One turn moves each row of this set onto another row. After a few examples, where does it send each row asked below?
ridem: [ -2 -21  -2  -4  28  11 -23   4  10 -11   2  -7   7   1  15 -28]
govi: [ -6  -9 -17  -1  27   2   0  -3  -8  -6  -3  -4  -7   0 -47  -2]
sagur: [ -3  17  -6   8 -39   5  20   7  -1   1   6   5  -5 -14  -1  15]
muvas: [-14   7  24  13 -22  11  -7  -1 -15 -10  -2  -5  -7  24  14 -11]
sim: [  1  -9  21   0  -8  -7   3  10  15   7  11   7  10 -15  14  27]
Sof: [ -2  17  -5   9 -39   5  17   6  -1   4   4   5  -2 -15   1  16]
Nenov: [  2   3  20   2 -12  -2 -11  16   0  -2   3   0  12   3  14  36]
benu: [  1  33 -27 -10   6 -10  21 -10  -1  -5   5  -7   3 -16 -24  -3]
vod: [ -3  19  -4   9 -37   6  16   6  -2   3   4   4  -3 -12   0  18]
gul: [-12   6 -53   4  -3   8  11  -6  -1 -17   1  -4  -1  -5 -14   9]
Seti: [ -6  25 -45   0  -1   4   5   0 -11 -17  -2  -9   2   2 -16   9]
dakip: [-21 -11  14  15 -23  17  -7  -5  -7  -9   1   0 -10  17  17 -10]
gidat: [ -2  20  -4   8 -38   5  16   5  -5   5   4   4  -1 -15   1  16]
vemuz: [ -3  -9  12   5 -13   2 -10  17   6  -2   4   3  11   2  17  36]
libo: [  2   5  -3  -9  46 -15   5  -8 -16   3  -5  -8   5  -8   7 -22]
noge: [  0 -17  -3  -3  25  14 -29   6   4 -13  -1 -11   7  11  15 -25]
Lom: [-21 -17  18  15 -21  12   3  -9   3  -5   7   4 -10   4  18 -17]
zumil: [ -4  -6 -15   0  26   2   0  -5  -9  -3  -2  -5 -10  -1 -49  -2]
riso: [ -4  -8 -15  -2  28   1   3  -3  -7  -4  -2  -5  -9  -2 -48  -2]
Lume: [  8   1  10 -10  29   6 -25   6   3 -10  -2 -14  11   7   9 -30]
gepu: [ -6 -10 -16   0  28   2   1  -2  -8  -4  -3  -4  -9  -2 -50  -3]
lofi: [-12 -25 -22  -1  40  -4   0  -6 -11  -1  -2  -4   1  -8  14 -14]
tamir: [ -3  18  -4   9 -40   6  17   5  -2   2   5   4  -4 -13   1  16]
bes: [ -5 -12 -10  -6  44 -12  10  -9  -9   3   1  -5   3 -15  10 -22]
peb: [ -6  -1 -20  -1  38  -1 -12   3 -30  -7 -12 -13   1  14  10  -8]
zinob: [ -6 -11 -16  -1  26   3   2  -5  -6  -4  -2  -4  -9  -4 -48  -3]
vuz: [  6  -4   2  -5  27  10 -30   6   0 -12  -2 -14   9  14  12 -27]
gel: [-14 -10  29   9 -17   5  10 -13   5   2   9   1 -10  -3  16 -23]
kapi: [  6   3  29  -4  -7  -9   2  10  10   7   8   2  13 -13  11  24]
sokot: [ -3 -15  14   4 -12   0  -2  12  12   2   9   6   9  -8  18  30]
botu: [ -3  16 -33  -6   4  -6  27 -13   9  -5   7  -2   0 -26 -18  -6]
Nar: [-12   1 -47   0   0   0  21 -12   8 -11   8  -2  -3 -18 -14   1]
Daso: [  0  39 -33  -7   2  -4  10  -4 -12 -13  -2 -12   3  -3 -24   5]
kan: [  3 -17   6  -9  30   5 -18  -1  14  -6   4  -7  10  -5  13 -32]
fogu: [-12 -19 -26   3  36   2  -8   0 -20  -7  -8  -8   2   6  15  -8]
vasog: [ -8  10  37   5 -16   0   9 -11  -2   2   6  -3  -8   1   9 -23]
Raz: [ -2  20  -4   8 -38   5  17   6  -3   1   2   2  -1 -13  -1  15]
Tav: [ 7 12 28 -2 -9 -7 -3 15  3  3  3  1 15 -1 11 29]
Vora: [ -8  18  35   8 -18   2   0  -5 -13  -5   1  -7  -5  16  11 -19]
Leri: [  2  12  -9  -5  45 -10  -6   0 -25  -1 -11 -14   4   7   6 -15]
bazan: [  8  -4  10 -12  31   2 -18   2   9  -5   2 -11   9  -1   8 -35]
Mevap: [ -4  -7 -17  -1  26   3  -1  -2  -9  -5  -3  -5 -10  -2 -49  -3]

Leri goes to peb
bazan goes to Lume
benu goes to Daso
Where do these go?
vasog goes to Vora
kapi goes to Tav

